Rows are one point carried round by a steady rotation, each followed by how many ticks it has turned.
The counts run from 0 to 344.
[121 151 110 119  90 169 116 105  98 119  70 140 154 102  90  99 150 148
 183 122 127 172 134 118 137 124  94  81 162 129 141 118 111  68 144 151
 131 128 145 119 126 156 125 169  92 102 102 136 112 114 135 110  98 128
 147 132 144 126 130 129 114 180 152 134 139 110 145  87 161 108 135 145
  88 113 154 187 130 175 121] | 39
[108 171 121 126 138 190 139  96 122 129  67 147 110 112 126 112 112 144
 203 152 137 167 160 113 156 124  79  81 165 147 154 139 112 100 157 149
 116 132 151 114 123 160 156 169 117 134 131 164  91 128 148 117 111 105
 153 119 132 128 103 143 116 145 157 157 141 101 144 108 142 119 127 143
 109 104 132 180 167 159 121] | 42
[122 149 121 129 101 189  90  93 117 133  77 144 147 130 128  64 162 131
 147 160 124 156 139 119 146 112  59  79 159 131 166 164 105  89 172 118
 140  94 107 137 105 141 141 167 131 117 102 184  80 124 151  92 106 100
 147 133 111 133 145 121 125 152 141 153 150 115 123  70 147 110 126 146
 127 123 185 145 128 146 125] | 320
[104 141 128 109 140 144 105 118 103 118  72 121 172 109 109 110 147 127
 133 124 121 155 143 111 162 120  77  87 134 129 154 144  86  90 160 127
  97 104 101 107  74 146 129 154 122 129  75 170  93 129 136 104 117  73
 123 118 151 147 132  66 157 156 135 135  90 124 124  73 150 115  97 159
 110 116 155 134 118 163 127] | 185
[131 144 123 140 134 160  77  85 139 126  94 159 162 132 117  73 151 127
 141 143 144 137 138 128 169 115  72  86 164 107 128 138 104  96 154 162
 137 100 105 136 119 148 117 181 116 137 124 154  85 139 151 106 121 105
 131 130 110 180 153 156  90 161 171 100 113 128 149 104 109 141 108 146
 121 128 165 173 163 187 112] | 121
[123 144 115 135 147 149  64 113 152 140 110 142 168  97 112  99 147 111
 123 134 138 141 153 118 186 120  86 107 167 114 120 144  87  91 139 163
 108  74  74 124  95 141 115 153 118 141 121 164  91 130 117 133 114  81
 150 103 129 175 160 126 133 136 171  73 105 121 147  97 112 136 106 150
 128  98 166 146 137 173 136] | 100
[144 152 123 118 131 190  86 129 170 143  89 130 141  84 117 120 147 121
 192 115 124 135 132 105 141 132  62 125 156 122  97 142 112  89 127 134
 144  85 128 100 120 154 112 160 112 132 108 132  86 127 134 148 108  93
 140 102 143 170 144 133 123 154 154  71 107  98 112  91 111 142 109 146
 124  52 168 167 141 138  96] | 257
[ 99 149 117 137 142 151 118  91 113 130  68 109 134 101 121  98 116 128
 145 133 134 171 176 114 179 129  75  93 150 138 173 132 102  91 137 178
  88 105 109 116  96 154 136 129 110 129 111 171  83 101 142 130  84  60
 143 103 147 159 132 120 143 122 155 126  93 129 170  96 141 141 118 179
 119  98 116 143 159 138 157] | 191
[116 151 113 113 154 165  95 114 131 115  93 107 137  77 116 119 142 112
 147 120 116 170 165 112 165 136  65  99 143 129 112 143 120  92 122 153
 112  73  90 104  97 160 116 155 115 148 112 158  86 126 117 145 101  73
 171 108 149 158 134 100 168 142 154  75  87 127 146  96 121 120  99 154
 106  77 150 144 131 129 118] | 78
[131 139 136 149 147 161  59  90 160 141  85 145 154 114 119  89 142 146
 135 156 114 118 136 112 184 122  67  83 153  99 152 164  92 104 171 136
 118  96  97 120 107 127 130 175 130 113  98 162  90 125 136  93 113  91
 119 118 111 160 161 123 122 148 162  94 105 122 132 108 103 168  92 162
 146 120 152 141 134 181 107] | 111
[115 147 142 132 133 149  85  81 144 129  90 165 153 111 110 117 133 148
 105 152 131 143 154 118 176 127 108  93 150 121 166 140  85  76 139 176
 103  94 105 102 112 117 125 161 103 127 123 146  56 112 115 100 112 116
 138  96 120 158 172 109 133 126 174 102 126 150 147 123 126 161 104 154
  95  95 152 128 170 187 124] | 105
[150 156 122 132 116 185 113  79 103 137  58 127 114 131 123  96 134 168
 183 140 121 145 159 111 151 120  56  80 148 162 151 148  92  94 139 153
 123 149 139 130 156 170 160 163 128  99 110 161  93 108 155 104  98 110
 126 117 130 142 138 126 110 119 156 154 133 132 153  87 145 127 118 146
  96 120 134 165 150 137 125] | 33
[105 139 129 123 118 180 128  90 127  95  84 168 111 115 136 108 116 139
 177 145 147 136 152 104 152 121  64 109 150 128 127 125 121  78 130 141
 118  94 143 120 135 168 122 152  90 136 136 134  41 127 150 121 117  99
 147 129 147 130 134 122 134 149 155 131 122 134 131  95 117 127 123 128
 103  64 174 185 168 157 131] | 148
[133 160 104 131  90 167 117  96 104 130  91 147 161 107  90  87 147 140
 143 134 131 166 125 128 151 102  94  71 172 113 141 118  87  66 149 137
 112 123 140 122 136 161 136 185  86 102 106 142  88 119 132  96 101 111
 149 116 128 132 132 151 121 179 151 153 131 106 140  97 148 117 131 131
  85 121 175 158 126 176 134] | 323
[147 144 144 119 126 193  99  79 167 145 101 173 100 145 122  96 143 156
 168 162 127 127 138 120 154 130  76 104 145 140 142 153  93 100 140 148
 140 110 134 124 139 130 148 177 127 120 101 164  54 124 153  98  92 113
 132 100 100 155 146 135 103 125 157 136 145 136 105 100 124 145 121 136
 114  82 174 154 159 160 110] | 128
[137 148 120 103  85 185 134 126 128 131  82 117 116  90 113 101 134 127
 184 105 120 147 145 102 146 126  41 121 141 127 128 122 116  92 112 145
 131  87 135 125 124 164 121 141 105 118 101 143  50 101 159 139  80  82
 115 117 142 139 141 114 128 152 131 136 116 130 113  71 147 121 111 146
  87  50 160 153 147 116 128] | 161
[144 164 136 145 131 185 123  77 131 155  69 121 130 136 126  86 118 176
 167 158 125 147 152 114 171 117  78  82 163 148 170 147  92  90 149 125
 108 122 128 138 149 161 163 155 125  91 109 183  74 114 143  82  87  87
 128  99 112 149 138 132 121 123 138 182 143 108 120  97 140 140 101 140
  95 106 158 124 137 140 134] | 316
[140 137 114 130 100 182 113  87  93 121  69 131 110 121 120  81 133 155
 168 131 127 155 169 114 148 118  54  87 155 157 134 134 111  91 128 174
 133 120 129 121 152 184 139 165 102  99 113 146  84 106 138 111  82 107
 135 136 126 145 139 140 108 131 162 135 133 146 157  88 142 124 119 146
  90 116 140 183 151 127 122] | 34
[108 174 120 111 161 169 130 109 154 135  94 124 113  70 102 144 108 123
 165 131 131 170 153 127 157 132 107  97 160 123 143 142  94  80 114 155
 102  93 118 104  88 140 134 153 102 140 104 152  78 115 120 148 101  94
 174  88 153 142 121 105 155 140 144 110 109 111 130 114 130 141 118 148
 100  46 144 159 155 139 123] | 74
[143 165 115 136 143 188  80 118 166 161  91 128 128 115 116  94 158 123
 175 150 120 140 143 132 143 125  62  76 163 123 131 167  94 103 147 155
 135 128 106 122 125 157 151 191 140 110 105 178 108 142 142 116 113  97
 165 106 110 154 129 157 109 138 152 110 148 109 144  88 126 131 116 140
 140 119 145 164 127 155 104] | 225
[145 157 122 152 114 178 121  91 117 133  78 127 124 126 116  71 133 157
 164 148 135 160 151 109 164 130  62  65 151 149 146 136  93  82 131 147
 114 133 141 145 152 177 143 168 124  93 110 160  93 115 154  98  85  88
 124 104 116 150 144 156 111 136 148 175 132 124 149  84 135 126 108 141
 107 127 151 143 148 128 138] | 317
[ 88 168 139 119 149 147 125  92 128 119  80 132 126  90 106 150 120 141
 121 141 109 163 156 122 164 138 111  91 138 102 158 148  75  81 150 144
  87 102 107  94  73 129 133 155 120 135  86 153  68 110 124 120 108 101
 141  90 137 141 143  82 163 138 160 121 112 122 135 129 123 148  84 165
 106  70 133 133 150 151 103] | 84
[105 142 127 118 114 157 108 115 152 104  74 129 149  87 109 118 134 140
 144  92 119 137 146  94 162 122  82 119 147  87 105 125 102  71 142 141
 118 100 129  94 115 158 105 158 102 128 128 118  83 113 138 134 129  74
 112 125 159 143 130 128 136 171 156  88  79 117 130 106 133 158  89 159
 101  84 136 169 146 184 133] | 270
[104 171 113 103 138 170 128 123 106 109  66 143 123 101 106 114 134 137
 206 136 132 169 158 117 144 121  82  70 140 131 130 124 105  77 141 145
 111 132 138 116 106 154 125 183 102 146 110 142 104 141 128 119 118 125
 162 118 150 129 107 100 130 170 153 129 114 111 148 116 151 114  98 132
  76  99 148 189 156 167 101] | 51
[135 130 137 147 131 179  86  87 100 126  96 137 134 136 128  77 147 130
 138 148 145 165 169  94 181 106  60  69 137 147 158 127  97 101 125 135
 106 102  98 146 122 155 134 166 127 121  87 181  78 133 151  86 104  78
 121 128 124 151 147 122 112 132 143 154 112 154 141  68 139 109 106 150
 100 138 168 147 164 150 141] | 308
[104 126 133 134 142 142  96 102 158 116  76 131 169 134 115 128 129 154
 137 117 124 129 146  90 174 122  87 104 129 122 146 123  87  86 151 124
  85 107 127 102 118 142 122 159 100 142 102 137  79 115 120 117 144  61
 109 108 149 152 128 103 134 154 163 107  79 151 109  89 141 153  82 160
  81 112 159 142 143 194 129] | 281
[118 158 115 128 164 177 119 117 155 158 110  91 124 102 111 147 125 134
 150 124 103 169 153 124 145 145  62  90 138 143 126 156  75 103 122 139
 104 105 115  91 121 171 130 175 124 120  81 148  81 141 134 150  95  66
 172  88 141 159 117 104 151 135 135 126  95 135 116  97 145 140  82 154
  86  86 139 136 129 116 114] | 76
[141 161 110 136  95 179  96 121 108 131  86 138 159  94  83  66 155 129
 166 141 134 153 115 124 144 116  81  78 162 121 153 124  94  79 155 135
 117 135 131 129 125 157 143 174 120 102 109 158 100 117 142 101 112  99
 136  99 132 138 145 151 117 176 131 143 127  91 144  88 130 112 122 128
 115 119 163 160 136 173 133] | 322
[116 145 150 146 125 165  94  65 150 129  86 163 145 131 109 107 137 150
 104 147 120 144 156 125 157 129  93  91 134 107 164 163  74  77 153 144
 107 126 117 112 132 131 128 167 122 118 112 147  63 109 127  88 120 115
 129 116 119 151 162 130 122 148 170 129 128 141 156 108 122 172  84 155
 107 129 150 155 154 183 121] | 115
[114 146 142  92 144 159 100 133 147 102  68 145 131  81 121 132 116 134
 175 113 130 122 152  93 167 144  82 111 138 103 135 149 110  68 155 141
 114 100 142 126 117 136 114 145 113 144 132 128  61 112 130 123 123  95
 124 109 153 138 147 103 140 162 166  93 106 109 141 115 117 166  95 143
 108  54 142 161 157 169 110] | 261
[139 163 102 115 111 173 122 127 143 140  67 141 146 118 104 109 155 138
 179 148 120 139 109 134 133 112  81  72 161 146 135 138  73  70 150 126
 124 131 134  98 125 138 143 198 102 100  96 162  94 131 117  95 110 107
 154 110 119 120 124  98 125 172 129 156 140 118 127  85 146  95 116 118
  94 109 179 156 121 162 106] | 333
[ 97 152 148 107 134 172 118  90 181 116  74 149 141 107 141 141 102 141
 144 133 114 122 145 100 157 143  96 122 128 106 151 152  79  94 156 133
  97 106 134 101 110 135 130 131 111 137 123 152  54 105 149 144 134  72
 125 115 143 134 118  94 145 144 148 109 104 126 102 102 138 168  98 166
 123  72 150 145 158 175 129] | 272
[ 98 166 117 142 134 152 100  95 115 143  77 136 181  96  96 113 138 136
 134 146 128 162 131 131 171 111 115  98 160 121 184 127  84  83 158 156
  94  99 103 102  77 133 153 142 108 121  97 180  93 122 115 110 114  83
 154 101 139 149 131 101 151 130 147 126 135 110 137 102 154 135 145 181
 118  94 156 132 124 186 144] | 197
[ 91 157 134 116 136 137 119 101 124 127  80 132 155  78  88 139 128 138
 120 113 109 161 146 108 155 149 111  91 140 104 139 135  81  63 134 148
  89 109 113  95  97 143 123 149 113 128  96 139  74 113 111 137 110 103
 146 101 154 143 134  92 171 150 161 104 113 131 140 111 134 155  86 153
  79  73 144 138 148 153 111] | 83
[106 170 102 112 150 170 131 104 101 111  72 139 122  94 109 127 111 151
 206 144 130 173 149 117 164 119  90  83 171 145 152 138 120  76 133 148
 120 106 134 112 120 152 152 178  98 150 128 139  82 131 126 123  99 133
 165 116 144 127 112 110 140 156 155 119 130 102 135 116 146 121 118 141
  88  60 152 174 154 155 113] | 52
[123 154 122 112 124 179 123  84 127 117  99 162 107 104 116 107 142 137
 143 134 123 146 159 139 156 133  60  91 163 103 102 162 104  78 114 173
 130  97 133  96 117 151 115 170 106 135 118 140  62 129 146 138  87 129
 163 123 118 147 131 148 135 165 165 111 115 140 143 114 107 139 106 139
 111  81 154 204 180 124  87] | 244
[135 162 120 115 118 173 124  85 143 146 105 151 113 124 103 114 137 161
 133 150 105 150 144 154 130 139 100  81 158 128 126 160  83  75 116 150
 130 126 130 106 135 149 139 192  97 111  99 147  74 129 122 113  94 137
 170 108 118 143 136 133 121 153 154 128 137 145 140 117 133 134  96 130
  84  97 148 164 159 134  86] | 232
[113 161 126 122 146 190 117 139 135 114  78 123 126 105 117 120 148 102
 164 118 107 167 168 115 150 140  54  99 129 107 123 162 104 115 155 134
 115  97 102 129  83 153 124 157 132 146 109 173 107 126 141 146 120  72
 166 128 145 147 109 120 155 155 150 108 111 117 150  65 137 120  98 160
 128  87 137 173 144 138 117] | 68
[152 143 115 130  94 177 109  99 156 107  80 157 131 110 113  93 135 161
 176 135 124 130 136 109 161 124  88  95 164 127 136 130  87  59 148 131
 124 121 161 133 176 155 123 176  91  94 136 122  69 106 130 110 113 118
 105 119 130 152 152 149 101 165 157 112 135 111 129 116 122 162 100 118
  87  87 151 164 148 179 119] | 135
